Each named move below is a turn or a mirror, shown by a few rows before and after it. Which moves, in which order, take the first row of each later pair to the second? The first pair is answered.
move dolek:
[ 13.0  -2.9   9.6 -19.4  -7.7  29.2   0.1  -7.5  -2.1  29.9]  ->  [ -8.5   1.6  37.9   5.3   3.4 -26.3  -1.6  12.4   8.0   0.9]
[ 67.8 -67.5  -2.0  -3.2   1.0 -23.4 -14.0  12.3 -32.3   3.4]  ->  [ 65.5 -69.0   4.6  -0.8  -1.1 -30.9 -12.1  16.8 -29.9  -0.5]
[  2.0   5.9 -32.9  -6.5   6.4  -0.5  27.4 -14.0   0.2  -2.6]  ->  [ -5.7   5.7 -22.0   3.4   8.0 -20.0  29.5  -9.4   2.8 -12.8]
[-26.6  23.9 -12.7 -11.3 -19.6   5.2   4.2 -11.2   8.9  16.9]  ->  [-34.4  21.3  -1.8  -1.1 -17.0 -15.2   8.1  -6.7  10.9   3.0]
move nif:
[-15.9   8.1   5.4 -11.5  20.6  14.5 -19.3   3.1  -3.5  -1.4]  ->  [-14.4   4.9  19.2  -5.6  15.0  -3.4 -20.2  11.2   0.7  -3.4]
[  6.9 -18.9   0.5  12.9  11.7 -14.9  14.1  -5.7 -17.1 -12.9]  ->  [  6.4  -6.9  -8.9  -6.9  -3.0  29.4   0.0  -9.6 -13.3  16.1]
[-23.8  10.2 -44.9 -15.3   5.6  35.0   4.1 -35.0  14.7   0.3]  ->  [-23.1   4.8  22.9  -7.2 -37.3 -15.5 -18.1  18.4  44.5  20.8]
[ -4.2   5.3  -6.1 -16.0  11.7 -11.0 -17.3  22.0 -15.4   3.9]  ->  [ -2.2   4.0 -12.0 -13.6  13.6  -9.3 -13.8  14.3 -14.3   0.7]
move biz:
[  1.9  -5.8  30.2  19.7  10.3 -53.1  -2.9   4.5   0.0 -21.1]  ->  [ 20.6 -24.0  39.1   7.2  -7.3 -35.4 -24.1  13.5   2.2   3.2]
[  7.4 -21.7  31.1  -3.9   4.0  20.5 -43.3   4.9   0.4  18.0]  ->  [-34.0   8.4  10.5  19.4  34.7 -12.0   0.9 -10.5  -0.9 -30.7]
[ -1.1  10.9  22.8  -6.8 -28.5  -6.0  -8.7  20.6  22.1  30.9]  ->  [-27.1  28.5  10.5   4.5 -10.0 -25.8  20.3  12.6  21.4  -1.2]
move Fif:
[ 20.6  -4.2 -19.0 -11.2 -27.6  -8.0  30.9   6.1   0.0  22.4]  ->  [ 24.1 -18.0 -30.5  -5.9  -4.9 -13.6  30.8  -5.3 -20.1   2.2]
[ -9.7 -13.4 -26.0  -2.4  -5.5  15.7   2.1 -33.1 -14.5   4.0]  ->  [-13.1 -11.2 -17.1   6.3   7.8  13.6  -9.7 -34.4 -21.0  -3.2]
[  4.4   0.8  21.9   0.4  -7.0  -2.5 -11.9  19.3  16.6  21.9]  ->  [ 17.8  -4.8   9.7  -5.9 -13.4   1.2   3.2  14.1  16.2  29.3]
[ 25.4 -12.5   0.3   9.9 -24.5 -31.6  17.8  22.4  12.5  14.8]  ->  [ 33.5 -19.3  -7.4  12.9 -11.8 -36.6  22.7  11.9   0.6   3.0]
Now pairs of rows:
Between the rows of a pair lie 2 to 3 moves.
[-43.9  71.0 -23.7   2.0 -15.7  12.2  30.1 -13.5  22.5   0.9]  ->  [ 10.3  30.2  -0.2 -17.7 -62.0   9.9  15.6  12.4  34.1  51.4]  nif then Fif then biz
[ -4.3   6.3 -35.4  -9.3 -12.0 -10.3  56.7 -11.6   5.7  -2.9]  ->  [  1.3 -12.8  17.0   4.7 -24.4 -50.9  32.6  19.6  14.6  -0.1]  biz then dolek
[-16.0  21.8   3.7  -5.3  10.8  40.9 -36.8  -2.2  -2.4  20.3]  ->  [-24.8  31.6  20.4   1.3 -16.1   2.1 -23.3  24.1  21.0  22.2]  dolek then Fif
[ -8.8  30.2  -6.2 -11.5 -20.8  31.2  -8.5   9.4   9.7  25.9]  ->  [-22.8  41.3  -7.6  -8.5 -10.5  29.6  -4.8   8.6  10.4  13.5]  dolek then nif then nif
[ -7.5   8.5   4.8  10.0  39.3   2.2  -7.4  -6.0 -17.6 -19.6]  ->  [ 11.4  -0.5  20.8  -5.4  11.6  21.2 -34.3   7.5  -9.6  16.3]  biz then Fif
[-24.3  24.5   9.8  19.4  26.5 -22.7   5.9 -12.7 -10.8 -42.4]  ->  [ -2.5  17.6  42.5  -4.5 -29.8  -2.5 -25.3  22.3  12.3  22.6]  dolek then nif
[ 23.6   5.6 -14.5 -17.8 -16.5  24.5   0.7  16.7  31.5  45.0]  ->  [ 12.8  -3.5  -9.6  10.1   2.8 -47.1  32.9  20.3  29.3  -5.2]  Fif then nif then biz
[ 36.7 -21.0  24.8  -6.3 -29.8 -28.3   3.8  28.2  21.2  19.1]  ->  [ 37.0 -17.4 -45.3 -10.8  20.0  18.1  25.6 -26.6 -10.6  -7.5]  biz then dolek then Fif
[  3.6  -1.1  30.7   8.3   8.4  33.9 -36.3   6.3 -11.4   2.0]  ->  [-29.3  38.8  10.2  10.1   2.1  35.1  -1.7   4.0   7.2  -3.4]  Fif then biz then nif
[ -2.2  11.0 -14.2 -10.7  32.0  56.6 -17.6 -17.1 -33.8  11.5]  ->  [-24.4  26.1 -11.7  -0.6  43.4  42.7 -11.9 -14.5 -30.8  -4.3]  Fif then biz
[ 32.4   7.6   2.1 -29.1 -28.3  17.9   3.3  25.1  15.6  36.6]  ->  [ 15.7  -7.6  24.9  10.0   9.4 -53.3  12.1  27.2   2.5 -23.0]  nif then Fif then Fif
[-22.3  -2.7  11.5  19.3  40.0  -8.4 -23.1  -9.9 -14.1 -36.0]  ->  [-17.4  21.3  31.3  -4.7 -24.2  15.7 -28.4  22.7  25.3  25.2]  Fif then biz then Fif
[-47.4  30.5 -10.9  -4.9   1.5   6.0  20.0 -12.3  -1.6  -8.2]  ->  [-38.5  27.3  -1.6  -9.6 -27.8  -7.6  30.8   1.5  15.5   6.1]  nif then Fif then dolek
[ -5.6   5.8  30.8  -5.9 -26.7 -19.2 -28.8  25.7   6.4  27.2]  ->  [-28.7   7.8  10.9  13.8  22.5 -35.7 -17.1   0.7 -18.5 -27.5]  nif then Fif
[  5.5 -20.2 -27.5  -8.4  -4.4  54.6  -2.8 -29.3 -10.7  -3.0]  ->  [-20.4  -3.8  -4.3  20.0 -19.5 -33.1  38.6   3.7  15.1 -31.9]  nif then Fif then biz
[-48.9   6.8  31.7  32.0  64.4 -26.0 -45.9   7.3 -13.8 -54.3]  ->  [-53.5  17.4  43.9  29.8  51.5 -14.1 -58.3  14.4  -8.9 -38.1]  dolek then Fif then dolek
[-17.4  -7.0  -4.1  21.1  53.2  -3.9 -38.4  -9.4 -21.7 -39.0]  ->  [ -7.8  -0.3  37.8   7.7  -1.0   9.6 -64.6  24.0   5.1  12.9]  dolek then nif then dolek
[ -8.3 -19.1  30.5  14.7 -32.6 -33.2 -22.2  31.2  26.5  10.4]  ->  [  6.1 -35.4 -41.0  13.3   8.4 -31.5  32.2 -15.3  -2.1 -26.2]  Fif then nif
[ -7.8   9.2 -20.6   4.6  20.2  -6.2  31.1 -15.5  -9.0 -25.9]  ->  [-19.2  10.0  -8.9   8.6  31.8  -0.2  12.6 -17.1 -15.6 -31.2]  dolek then Fif
[-23.0  18.2  25.3   2.6 -16.0  45.7 -31.6  20.0   5.5  11.3]  ->  [ -5.4  14.7  19.3   2.4 -51.2  -7.3  21.0  36.5  28.5  10.8]  Fif then dolek then Fif
[-35.2  35.3  20.4   7.1 -19.4 -23.8   8.3  17.3  25.7  -1.9]  ->  [  9.0  11.5  -1.5 -16.8 -47.3   0.5  15.0  13.6  22.9  35.6]  biz then Fif
[-40.4  37.2  15.1  11.0 -12.0 -14.3  40.3  -8.2  37.9 -14.1]  ->  [-18.0  10.0  38.0  12.6 -29.8 -39.9  35.9   9.4  39.6  -8.4]  dolek then biz then nif
[-31.6  35.1  11.5  -1.3 -21.3   6.9 -16.2   7.4  17.5   8.1]  ->  [-10.0  12.3  24.8  -0.1 -33.4 -17.6 -14.0  15.8  22.5  10.9]  nif then dolek then nif
[  7.3  -9.5  12.8  -3.7 -12.2   7.9 -19.4   5.0   0.2  15.8]  ->  [ -2.6  -0.1 -16.4   3.5  15.5  11.6   1.0 -18.6 -11.8 -12.5]  nif then nif then biz
[ 38.2 -15.9 -65.6 -14.9 -20.1   1.6  51.2  -4.6  -6.7   1.2]  ->  [ 54.8 -28.9 -35.3 -18.3 -44.6  -2.0  28.3  14.3   0.5  24.6]  nif then Fif then nif
[-13.3  10.0  41.8  25.9 -20.6 -21.3 -23.5  32.8   6.0   9.7]  ->  [ 11.2   9.1  12.9  -3.1 -49.4   6.2  -6.9  25.3  15.2  40.3]  Fif then dolek
[ 26.6 -29.9 -44.0   3.7  13.7 -13.9  32.7 -18.6 -21.5 -23.4]  ->  [  0.0 -21.9  44.6  20.5 -10.5 -36.6 -29.1  31.9  -0.5  -0.6]  Fif then nif then nif
[  5.4  41.2 -15.6 -11.6 -38.2  24.1  32.2  -2.2  28.8  27.3]  ->  [ 31.8   3.7  16.9  -6.8 -50.0  -4.3  14.1  18.7  31.3  37.4]  nif then biz then dolek
[ 23.2   3.8 -60.6 -35.2  13.3  36.8  14.1 -19.5   6.6  22.9]  ->  [ 42.4 -14.8 -11.3 -35.2 -22.8   8.6  -8.8  20.7  26.5  50.0]  Fif then nif then Fif
[ -1.0   6.8 -40.0   9.8   3.8  22.3   7.6 -34.0 -21.7   6.7]  ->  [ 30.0 -18.4 -29.4   3.6 -25.6  -1.4  21.6 -16.9 -11.8  25.8]  nif then Fif then Fif
[ 41.2 -53.7  -6.3  -6.3  -8.8 -63.2  16.5  19.0   3.5 -15.2]  ->  [ 50.7 -44.2 -29.7 -38.6  -6.5  35.1 -18.2  -7.5 -16.1  25.6]  Fif then Fif then dolek
[ -5.8   3.2 -19.8  12.1   8.0 -26.3  26.1  -6.8  -8.5 -39.3]  ->  [ -3.9  10.2 -34.1   5.2  11.1  -3.7  23.4 -14.7 -13.1 -29.5]  nif then nif then nif
[ -1.7   7.3  24.2  -2.9 -13.4  -0.8 -19.1  19.0  12.9  13.4]  ->  [ -7.0  22.5 -12.0 -14.1  -8.9  27.5  -4.3  -1.4   7.9  17.4]  biz then dolek
